128 stands for zero in the data rows.
Here are some points, each followed by its number:
133 131 74 131 104 108 156 162 90 114 108 149 151 121 0
131 147 130 95 186 188 132 104 121 180 176 130 64 166 1
151 111 110 148 121 127 161 179 89 131 90 138 167 82 2
135 124 110 76 116 90 70 162 88 91 84 68 179 92 3
68 134 103 115 131 96 195 38 165 85 145 156 90 128 4
108 145 111 136 111 135 117 223 127 58 104 128 215 145 5
83 137 137 116 111 133 142 68 159 144 198 146 63 100 6
124 110 136 96 71 118 70 193 112 103 85 102 206 120 7
122 105 116 125 120 127 109 185 125 136 93 106 197 135 8
126 130 106 154 59 122 190 120 150 69 85 158 145 95 9
145 157 134 148 115 160 101 148 124 118 77 139 154 182 10
164 114 137 96 175 102 72 136 74 220 150 123 125 164 11
162 172 108 107 214 211 123 132 124 245 185 132 62 212 12
124 96 117 130 167 59 121 99 66 151 116 125 137 104 13
140 157 157 244 78 184 201 67 160 156 175 184 0 115 14
144 162 127 154 85 109 109 157 135 108 160 126 100 115 15
129 127 80 138 128 118 152 160 86 157 122 138 170 108 16
121 113 115 141 96 108 163 147 81 142 129 118 153 100 17
111 131 140 150 93 140 143 133 153 82 161 104 112 93 18
109 102 59 150 110 123 145 169 88 132 98 99 174 108 19
170 137 127 146 117 159 100 118 159 104 73 124 146 174 20
141 142 155 129 114 142 143 108 144 128 173 137 25 132 21
143 106 123 96 85 104 75 193 129 100 80 93 206 105 22
118 66 88 137 74 107 106 184 117 129 78 130 177 93 23
163 135 129 151 8 106 97 181 126 91 155 96 161 101 24
New points follow, each followed by the number of its nearest point above by angle, seen from the average point of the numbered points.
175 126 92 130 137 184 65 138 145 141 52 88 168 150 20
160 116 98 121 112 130 111 142 106 110 110 106 204 121 22
121 101 106 127 179 107 103 77 89 153 127 142 166 124 13
109 98 104 95 131 85 158 137 131 116 118 178 153 177 4
124 145 110 124 112 114 85 160 113 128 120 85 171 106 3
97 113 123 101 179 77 94 101 77 168 132 147 132 95 13
157 115 148 82 112 124 108 130 123 156 137 136 144 141 11
91 109 150 131 161 103 106 93 83 170 121 123 165 80 13
132 84 118 110 123 97 68 225 95 121 84 80 249 123 8
145 105 108 157 80 114 132 150 160 87 86 159 141 99 9
96 120 101 150 154 75 126 151 169 106 115 133 168 111 5
147 131 136 77 143 86 121 128 124 98 150 108 183 143 3
128 89 99 142 89 117 148 159 94 143 89 122 149 99 23
